(in the rows, 128 means zero)
One turn moves each row of this set onto another row. After a few examples, where does it send each row asked below?
j_843: [109 123 110 138 113 141 139 126 120 115 120 145 111 137 135 127 150  91]
j_260: [113 112 123 139 121 150 144 112 118 116 135 128 106 126 124 121 159  94]
j_778: [106 114 151 130 143 120 125 120 133 129 156 137 123 114  92 112 140 148]
j_494: [103 153 102 147 132 126 133 138 135 128 126 136 156 163 139 129 127 117]
j_683: [128 116 148 146 140 129 152 130 153 153 152 124 120 176 118  91 121 105]
j_893: [ 95 133 157 129 152 121 142 125 115 151 152 130 118 118 100 122 125 117]
j_135: [134 126 133 132 129 110 131 126 153 124 158 111 126 166 113  85 131  98]
j_762: [129 115 145 149 129 106 133 168 145 130 157 126 125 165 129  84 141 112]
j_13: [110 116 156 144 154 124 136 150 111 131 168 115 129 118 112 111 159 129]
j_196: [104 137 129 146 147 130 148 147 119 135 117 158 151 166 123 128 115 123]
j_712: [ 99 128 117 153 136 135 131 136 143 138 126 157 150 146 130 130 136 156]
j_939: [126 108 121 136 113 142 142 122 128 106 128 138 108 149 126 108 152  87]
j_694: [121 114 135 144 117 114 126 131 174 143 151 140 117 162 121  89 130 129]
j_752: [ 97 138 122 160 139 121 133 171 123 140 137 139 146 146 147 129 146 131]
j_655: [103 139 135 130 154 127 133 113 112 123 157 110 141 115 100 124 144 121]

j_196 turns into j_893
j_939 turns into j_843
j_13 turns into j_762
Now these:
j_778 turns into j_694
j_494 turns into j_655

One turn moves each row of this set onto another row. After a few examples, where does it send each row asked below?
j_233: [122 116 124  93 116 118 119 113 125 129 141 116 152 151 105 150 124 128
 111 153 152 140 125 125 107 141 154 123 115 136 166  73 136 152 133 144
 121 141 135 129 116 130  93 130 104 117 119 149 133 173  72 133 130 128
 125 153 115  62  80 149 196 134 167]
j_886: [123 120 113  89 117 127 125 124 129 133 134 133  58 139  93 116 112 121
 138 149 158 121 189 141 150 133 127 126 138 124 161 140 132 155 142 148
 116 126 148 131 107 132 128 132 132  70 118 137 151 163  88 118 132 137
 133 164 130 102  80 156 135 149 140]
j_93: [127 107 115  85 124 142 132 126 120 123 123 137  66 144 101 108 112 120
 142 144 147 113 185 146 149 135 136 113 138 115 163 137 142 161 142 135
 115 138 154 118 103 130 137 131 137  70 123 144 145 165 100 115 129 139
 128 161 121 103  80 160 140 150 149]
j_856: [137 128 113  94 121 130 118 131 136 130 147 115 188 128  93 131 123 109
 140 144 165 131 116 142 159 134 154 139 115 121 149 121 147 158 157 113
 109 133 112 142 119 141 141 132 126 100 113 140 139 179  75 134 134 132
 147 152 114 144  74 144 137  95 151]
j_759: [128 119 106 101 113 116 127 133 136 138 143 111 179 131 100 127 116 123
 127 147 161 146 112 139 157 124 149 141 113 130 151 128 129 170 153 116
 107 120 106 152 121 139 129 133 128  87 101 137 144 180  70 133 130 134
 143 154 113 142  85 139 135 109 150]
j_16: [101 120 115 102 145 127 131 119 125 144 122 150 129 125 122 132 108 125
 139 152 159 112 131 130 102 137  94 125 123 142 162  93 116 205 136 123
 119 126 143 128 105 112 123 136 102 139 116 144 138 137  97 125 118 134
 142 140 155 141 105 138 112 140 158]
j_462: [130 107 126  85 110 128 122 117 125 126 141 118 155 154 108 156 128 116
 115 159 146 129 134 124 118 139 154 127 116 133 158  71 141 161 134 140
 132 156 137 120 117 133  93 128 110 117 116 145 132 168  75 133 133 127
 127 156 111  70  83 156 198 133 166]
j_754: [103 119 117  96 145 137 125 121 127 143 122 153 133 125 121 138 111 118
 148 154 160 104 134 133 108 140  97 127 126 139 162  90 121 204 137 120
 124 133 147 122 106 116 131 136 104 142 120 143 138 134  98 122 119 133
 143 138 154 141 104 141 115 138 159]
j_335: [148 128 110  87 116  99 121 124 132 143 143 146 190 126 115 122 109 124
 154 143 144 127 161 151 101 144 134 135  95 122 156  97 132 196 159 152
 125 126 123 118 100 140 127 139 148 130 113 144 140 211  90 126 127 132
 125 154 135  94 123 156 137 100 148]
j_619: [112 120 121  97 146 135 133 119 123 131 121 152 128 124 121 130 111 114
 139 150 155 107 134 128 103 141  99 117 119 139 158  90 129 201 137 120
 121 140 148 121 106 112 125 136 106 144 121 147 131 134 100 131 120 133
 142 142 158 149  99 141 115 131 163]
j_584: [115 109 111  96 119 118 125 129 129 144 132 143  67 156 120 118 116 122
 163 144 155  87 162 145 137 141 127 122 143 116 155 124 139 146 124 140
 120 140 141 109 121 137 179 135  96 129 119 153 144 162  99 130 123 124
 128 161 107  82 105 157 139 128 148]
j_430: [121 115 115  96 105 107 126 127 135 146 142 139  58 151 116 122 120 118
 150 150 158  94 170 139 143 138 120 132 138 124 148 127 133 146 126 151
 122 143 135 116 128 137 164 135  96 130 112 147 146 156  91 141 131 121
 137 170 117  89 103 156 133 125 142]
j_546: [149 127 110  86 110  96 124 125 133 145 146 145 186 127 116 122 111 124
 148 146 144 129 163 148 104 142 132 138  91 126 152  98 129 198 159 154
 126 126 122 121 102 140 122 139 150 129 108 141 141 206  87 129 128 131
 128 156 139  97 125 157 135 100 148]
j_556: [109 123 119  95 140 133 124 121 129 144 127 151 128 125 118 142 113 112
 141 155 161 105 141 130 113 139  93 132 124 141 156  87 122 204 140 124
 127 136 145 125 108 117 124 135 105 144 116 139 140 129  95 127 123 131
 149 141 160 146 104 142 111 136 155]
j_971: [124 128 116  87 131 138 114 123 128 130 133 139  67 136  90 116 115 117
 152 144 162 110 187 149 147 143 131 121 143 114 165 134 144 145 145 143
 111 129 153 124 104 133 144 130 128  79 130 143 148 167  95 111 132 138
 134 158 128  99  71 156 137 142 140]
j_450: [130 116 129  88 116 123 121 113 126 122 143 117 152 150 103 152 127 118
 114 155 151 133 129 125 111 142 154 125 113 134 162  72 144 152 135 143
 124 152 137 124 117 131  94 129 105 121 120 149 130 172  73 137 135 129
 126 155 116  70  78 153 196 128 167]
j_184: [117 112 122  91 122 121 115 115 126 135 139 118 158 153 106 154 121 130
 124 155 153 134 123 131 109 143 154 126 119 133 167  73 135 155 132 140
 125 140 135 126 115 133 100 129 105 114 119 149 136 174  73 127 129 130
 125 151 110  58  83 151 197 138 165]
j_32: [129 107 106  95 121 135 131 135 130 132 132 114 191 138 106 125 116 119
 139 144 153 132 108 144 159 129 159 130 116 120 153 124 140 176 153 103
 113 131 113 137 115 139 141 134 133  90 108 143 139 183  82 126 127 135
 137 150 103 140  87 146 142 108 156]
j_708: [134 118 109 100 111 118 130 134 134 132 142 109 177 131  99 125 119 120
 123 145 158 145 112 136 157 124 152 138 110 130 148 129 134 168 154 117
 108 124 107 150 122 138 127 135 129  89 102 138 140 181  73 138 131 133
 143 158 114 144  83 141 135 105 153]
j_854: [126 123 115  93 122 124 127 121 124 127 132 134  55 136  92 108 111 123
 131 144 156 125 184 140 142 136 128 119 135 125 162 141 135 149 143 149
 109 124 150 132 106 129 126 132 129  72 121 142 147 167  91 123 133 138
 131 164 132 102  76 152 134 145 144]
j_87: [109 129 120 101 146 127 128 118 126 138 125 152 125 121 117 131 112 117
 139 149 162 111 132 129 100 142  95 123 121 143 162  91 124 197 139 126
 118 130 146 129 107 112 123 137 100 146 120 146 134 137  95 130 120 132
 145 141 161 145  98 137 114 131 159]
j_993: [122 124 116 103 111  99 130 123 131 137 138 137  53 146 114 111 115 124
 145 140 158 102 160 137 127 141 120 122 136 124 154 130 137 137 126 152
 110 136 139 119 124 132 163 136  91 132 118 156 139 164  92 145 126 121
 133 169 119  88  96 147 133 120 148]
j_766: [124 109 124  85 107 123 117 118 130 135 144 119 156 155 107 163 127 120
 119 162 152 132 136 127 121 136 152 135 118 136 158  70 134 163 134 144
 134 149 132 125 119 136  94 128 110 114 112 142 138 166  71 132 135 129
 129 154 112  65  86 155 194 140 162]
j_651: [112 106 111 104 112 104 136 126 127 146 127 137  56 155 122 108 110 135
 147 142 149 103 154 139 130 136 123 119 137 124 158 133 128 152 121 145
 116 129 135 119 122 133 166 136  97 120 112 156 142 165  97 136 121 123
 126 166 108  82 109 151 137 134 150]
j_483: [132 111 107  95 123 133 133 132 128 127 131 115 188 135 106 120 116 121
 136 140 153 137 103 143 153 129 159 125 114 121 154 126 143 170 154 104
 107 129 115 138 115 137 141 135 132  90 110 146 136 184  84 129 125 134
 135 151 104 142  83 144 142 106 159]
j_553: [112 116 120  96 136 132 136 119 126 138 123 149 124 127 123 133 112 115
 134 153 154 108 138 126 109 136  95 123 119 144 155  91 121 208 138 123
 124 137 146 124 107 113 119 137 107 142 114 143 134 130  98 130 121 131
 146 144 159 150 105 142 115 136 161]
j_874: [147 124 109  87 115  97 126 124 130 142 139 146 188 127 117 118 108 130
 148 140 141 129 155 150  98 143 135 132  93 125 156 102 132 196 157 149
 123 124 124 119  99 138 123 140 148 127 111 146 137 212  91 128 125 133
 124 153 135  93 126 156 136 100 153]
j_923: [132 127 119  84 128 137 121 121 125 119 135 137  64 133  89 114 115 110
 146 142 158 111 188 144 146 144 134 118 140 114 163 134 152 145 145 144
 112 138 154 121 105 132 138 132 130  80 130 146 143 165  96 119 133 137
 134 160 132 106  68 156 137 137 144]
j_127: [151 130 111  88 112  91 127 125 131 140 144 146 184 124 115 118 109 126
 145 143 143 132 158 147  98 141 133 134  91 127 155 100 132 194 160 153
 122 125 123 121 102 137 120 139 147 131 111 145 137 210  88 132 127 132
 126 155 139  98 123 153 136  98 151]
j_170: [121 111 112  90 130 137 130 123 119 127 120 137  65 142  98 106 109 128
 145 142 150 117 179 146 142 139 136 111 141 116 169 141 139 155 142 136
 110 126 153 124 101 126 139 132 134  69 125 148 145 170  99 112 128 140
 125 159 120  99  80 156 140 151 149]
j_12: [123  99 116  97 100 109 144 128 126 137 129 136  55 157 125 111 114 122
 140 147 143  97 164 133 139 132 123 120 134 125 147 131 134 157 123 144
 123 145 138 110 124 134 160 135 103 123 109 151 139 159  98 143 124 120
 129 172 111  93 111 157 136 132 151]
j_329: [127 110 119  95 116 116 135 124 125 128 131 140  61 152 120 108 116 118
 151 141 149  91 161 137 133 140 128 114 136 118 152 126 147 144 125 143
 117 150 145 107 121 132 172 135  96 133 121 160 134 162 102 141 124 121
 127 165 113  92  99 154 139 120 153]
j_298: [154 128 115  85 114 100 125 123 131 136 143 146 189 124 116 118 112 121
 149 142 142 127 161 147 100 143 133 134  91 123 155  97 136 194 160 151
 123 131 126 118 101 137 125 138 147 133 113 146 136 209  90 132 128 131
 126 156 139  99 121 157 137  96 148]
j_408: [119 114 122  88 117 125 109 117 130 139 144 119 160 152 104 163 126 124
 126 159 157 129 132 133 116 142 153 133 121 133 163  69 136 156 132 142
 131 144 134 126 117 136 101 129 105 115 115 143 140 169  71 125 132 130
 129 150 112  59  84 153 195 138 162]
j_826: [132 131 110  96 124 126 116 129 136 132 146 115 188 127  93 129 120 114
 141 142 167 134 114 145 152 135 155 138 116 122 153 122 144 157 158 113
 106 128 113 145 117 141 142 133 124  99 115 141 141 182  75 131 133 134
 144 149 114 140  71 141 136  95 152]
j_593: [153 121 112  85 110 101 129 126 132 140 141 145 189 128 119 119 110 124
 147 145 139 129 162 148 103 140 134 133  90 125 152  99 132 199 158 150
 127 129 125 116 100 139 122 139 152 127 110 144 137 207  91 129 126 131
 125 157 135  98 126 159 137 102 152]

j_430 turns into j_584
j_619 turns into j_553
Now these:
j_546 turns into j_335
j_93 turns into j_886
j_184 turns into j_233
j_856 turns into j_32

One turn moves each row of this set onto another row. After a few examples, where does it send each row asked below?
j_152: [134 168 135 172 139 151 106 171 122  93 131 137 133  94 116]
j_841: [134 162 121 178 101 158 135 166 121 131 170 114 123 103  86]
j_146: [157 161 116 166 104 143 106 120 112  79 133 125 131 119 135]
j_399: [120 138 122 165 140 153 114 149 113 104 132 131 129 127 129]
j_716: [143 161 118 190  93 132 138 137 128 107 177 128 116  93 102]
j_218: [135 147 125 175 101 157 123 158 124 139 178 122 137 106  93]
j_660: [144 158 121 195  92 143 108 137 137 143 177 102 110 107 108]
j_765: [169 167 119 169 127 145  75 153 124 103 131  95 119 116 110]
j_420: [129 167 125 176 140 155  98 172 122  92 136 135 143  99 117]
j_630: [129 167 108 166 138 132  82 143 135 126 138  92 118 131 129]
j_724: [151 163 124 188  98 141 103 134 135 135 188 101 111 107 105]
j_547: [159 164 110 164 107 137 106 119 118  81 138 127 130 121 137]
j_250: [138 192 101 164 115 126  98 128 134  94 145 132 136 102 140]
j_454: [139 172 121 177  86 146 108 131 134 133 167 105 101 119  87]
j_452: [143 166 123 189  83 150 109 137 136 138 160 104 104 112  93]
j_951: [129 190 101 166 115 127  97 132 131  99 146 127 137  97 145]
j_140: [131 157 131 176 108 153 136 164 128 124 169 111 114 106  82]
j_57: [163 163 123 173 130 146  74 150 129 106 132  93 119 122 114]
j_545: [127 164 103 159 137 129  84 140 129 129 142  95 120 130 129]
j_109: [132 158 121 177  82 135 124 129 136 118 168 143 126 101  93]
j_566: [134 173 113 163 141 128  81 147 124 132 147  95 119 127 126]
j_720: [165 167 127 165 129 144  75 151 118 113 133  97 117 127 108]
j_422: [146 155 114 175  82 138 130 132 140 126 165 141 121 100  96]
j_896: [117 143 121 168 139 153 115 156 112 100 136 131 138 126 128]
j_731: [153 165 120 167  99 129 104 114 113  88 136 127 131 122 138]
j_654: [118 143 132 163 143 145 118 153 116 108 136 138 134 120 131]
j_525: [138 196 111 172 110 120  98 130 126  95 144 126 134  98 140]
j_106: [132 144 136 173 109 152 117 157 136 136 179 121 133 103  90]
j_252: [131 171 124 177 142 154  96 172 126  97 136 133 135  91 118]
j_434: [148 161 110 184  93 132 140 139 136 121 174 131 114  90 105]

j_896 turns into j_630
j_724 turns into j_716
j_218 turns into j_660
Now these:
j_765 turns into j_146
j_720 turns into j_731

